In the rows, zero is written as 128.
Each path below is one point turned by a fixed rotation once a step. After each direction that follows a path, write how fast that rotation turns it, in degrees per step (0 if it stays still).
Each turn is a multiple of 5 degrees from 10 to 175, or 0.
Each row of a path follows its step; steps can be skipped.
Path 1:
step 0: [136 121 130 124 124 129 123 121 123 135 130 125 124 120 129 129 126 122
 125 132 121 132 135 134 117 139 133 134 132 138 138 121 130 141 129 124
 126 124 133 124 143 131 117 127 134 126 133 116 130 118]
step 1: [117 127 124 124 132 134 128 122 137 132 128 122 136 124 129 142 141 124
 126 125 127 121 133 125 129 127 115 133 119 130 121 137 133 135 137 134
 122 125 124 120 126 116 128 133 122 120 126 139 128 123]
step 2: [131 133 137 118 130 129 121 124 123 133 131 136 131 138 123 116 128 123
 126 126 132 137 113 128 122 118 117 118 129 126 123 132 122 130 127 121
 130 130 126 133 140 121 115 122 124 132 125 132 124 134]
step 3: [121 130 123 132 130 137 140 127 133 123 131 135 112 123 136 124 119 120
 129 121 129 132 126 125 118 124 136 123 137 130 131 128 128 135 130 125
 128 138 130 116 117 137 124 133 125 122 120 128 134 119]
step 4: [130 132 134 130 124 121 120 133 135 119 139 119 125 136 134 135 126 124
 128 125 127 127 133 131 125 135 129 130 137 129 128 125 131 116 142 139
 121 124 131 142 131 118 132 126 127 128 114 138 123 128]
step 5: [122 130 128 137 125 122 137 133 115 138 126 123 126 129 129 129 123 115
 120 132 132 130 117 132 128 133 135 126 115 131 132 121 125 134 117 125
 122 118 133 120 135 121 126 124 129 137 135 134 125 127]
step 6: [123 123 127 118 123 135 123 129 126 125 121 122 131 123 121 138 127 120
 130 127 129 110 126 134 119 130 121 127 137 129 133 131 127 141 133 134
 133 123 131 133 117 132 116 139 130 132 130 121 137 128]
step 7: [128 123 128 131 144 124 125 129 130 125 135 135 129 143 122 130 142 123
 131 126 119 132 132 130 122 125 121 125 112 117 125 128 133 131 138 128
 125 133 135 126 135 124 130 123 119 128 124 124 138 133]
step 8: [129 119 137 118 118 125 142 119 121 126 139 130 129 133 143 122 126 122
 131 133 136 132 116 117 132 126 125 122 131 135 129 127 137 134 126 132
 131 134 117 126 129 126 122 125 134 123 125 128 134 130]
Directions:
[128 131 132 129 129 126 126 129 127 130 127 124 129 131 124 123 129 126
 127 129 128 131 129 130 129 129 128 130 128 128 126 128 127 127 132 127
 128 131 129 128 127 128 129 130 126 127 129 128 129 130]
140
